The same turns and mirrors carry the whole set onto itself, and each row onto the other rows of its family. Which rows share a family with each named row? Give them in list order.
These 32 rows form 4 families of 8 rows each.
J_575: [-26  22 -10  14  -9  42   1 -17   5 -19  23 -26  16  11 -41 -54  13   0
  -1 -33  19 -29 -26 -10 -15  51]
J_338: [-34  43 -45 -24   2  25 -12   1  10  13  -5  -6  29   5 -13  -7 -18  20
   1  12 -16  20 -33   1  37  62]
J_569: [-10  -4   6  41  -8  30  -8  -5 -26 -14  18  -7  11  -9 -32  10 -11   7
  10 -16  10 -27 -37   8 -30  27]
J_378: [-46  64  -5 -13 -16  -4 -34 -14  19 -15  -4  -8  23  10  -9   8 -37  27
  26 -10 -15 -22  12  11   9  44]
J_701: [ -7  10  -9  28 -16  15  11  21 -18 -26  24   6  15 -20 -17   9 -15  35
   7 -19  12 -15 -40   2 -29  26]
J_937: [-20  28   0  -9   6  41 -18 -12 -14 -17  10 -20  27   6 -44 -49   9   1
  -1 -61  24 -27 -10   8   1  56]
J_139: [-18  48   1  17  18  36  19  13 -21   3  36  -5  19  17 -18 -26  16  34
  -8  -9  25 -44 -21  11 -35  38]
J_943: [-67  41 -34  -2 -16  53   9  22   9  24   8 -10  23  27  -5  11 -15  21
  -9 -23  17 -10   6  20  35  39]
J_843: [-58  35 -39 -18 -23  38 -12  -6  12  12   7 -17  38  28  -2  -1 -25  32
  -4  -1  -2  12 -54   6   8  22]
J_925: [-59  44 -38   3 -16  41  -1  14 -20  23   1 -12  15   8   2   2  -6  20
  -2 -13  36  -4 -19  46  42  22]
J_757: [-30  32 -38 -15 -11  30 -28   7   9  31  -2 -24  27  20  -7 -31 -20  17
   3  21   1  12 -42  20  26  34]
J_492: [ 17  15  -9  14  -9  25 -27   7 -18  20   2 -24   7  -3 -56 -10  -9  27
  15 -28   6 -41  -5  -4 -16  60]
J_533: [  0  41 -13 -11   4  35   1  -1 -17 -23  33  -6  35  -7 -22 -55  14   9
  27 -14  17 -23 -11  -7 -19  30]
J_99: [-30  46 -33  -6  -5  32 -30  11  19  35   1 -13  18  18 -37   3  -5  13
  -7  15 -12  30 -31   7  22  42]
J_675: [  3   6   6 -21 -11  31 -12  22 -32   6  -6 -27  28  29 -26 -11  -4  27
  19 -32  13 -41 -22 -22 -20  31]
J_121: [-51  50  -8 -11  -8 -18 -33  11  26   0  -6  -6  29  30 -18   7 -34   4
  -8 -20  -2 -12   7  35  15  32]
J_706: [-44  51  -9 -10  -7   3 -30   8   0  -2 -12   4  34   7  -3   1 -59   9
  25  14  -7 -29   0  24  14  42]
J_286: [  3   7  10  36   8  30  -7  24 -18  -7  15 -22   9 -17 -40   8   3  22
  -1 -41   2   1  -2   9 -11  21]
J_238: [ -6  44  -2  18  17  21  -2  32  16  -5  30   9  17   6 -47 -13  16   9
 -14 -10  29 -21 -27  33 -25  61]
J_404: [-20  20 -12   2  21  43  -3  -4 -19 -13  12 -17  34   0 -27 -65   5  -9
  -4 -34  17 -21 -36  11  -8  29]
J_389: [ -2  20   2  -4  -2  15 -19  26 -25  -5   1 -31  23  22 -43  13  -6  39
  26 -45   7 -42  -3 -17 -22  52]
J_178: [ -6  47 -10  -9  16  14  11  26  -8 -16  31 -20  18   6 -40  -3  38  11
  -9 -12  37 -23 -17  23 -18  53]
J_867: [ -6   6  -3  36  -7  28   1   6  -2 -20  22   6  21  -7 -41  18  -8  22
  16 -37  -7  -6 -24 -19 -28  28]
J_637: [-59  42 -37 -16 -19  24   0  29 -18   5  -2  -4  32  35   8  15  -6  16
  24  -1  26  -6 -29  15  39  37]
J_348: [-51  54   7  -9  -6  23 -11  -4 -16  23 -17  27  23  26  -8  11 -25   9
 -20 -18 -13  -1  -6   7   9  -2]
J_665: [-59  61 -23   2 -23  -6 -11  -3  -1 -14   6  -2  26   4   6  -2 -43  20
  21   3   1 -32   8  22   5  21]
J_502: [-40  54   9 -21  10  23  -2  -7  -7  21 -21   9  21  34  -4   9  -6   0
   3  13 -19 -16 -17  -6   6  -1]
J_736: [-45  51  14   3   1  23  -7  -9  12  13 -12  24  13  33 -12  36  -1   5
   6  -9 -15 -11  -2   1  14  15]
J_380: [-58  49  -3   0   2  22 -25 -13  11   4 -34  23  10  13 -29  14 -17 -16
  -3 -18 -11 -16 -28  16  29  28]
J_109: [  2  30  10  -7 -22   6 -27  35 -37  -5   3 -34  17  14 -45 -10  -2  27
  14 -26  22 -28 -12  -9 -27  29]
J_274: [-11  51 -23   7  12  16   5  42 -13   4  25  -3  24   4 -35 -31  10  14
 -13 -10  45 -40 -25  35 -25  42]
J_73: [-66  37 -38   9 -13  37 -14   3 -14  14   4 -29  20  12 -14  10 -16  14
  10 -32  21  -7   8  33  47  49]

Same family as J_675: J_701, J_937, J_99, J_238, J_665, J_502, J_73
Same family as J_378: J_925, J_757, J_404, J_389, J_867, J_736, J_274

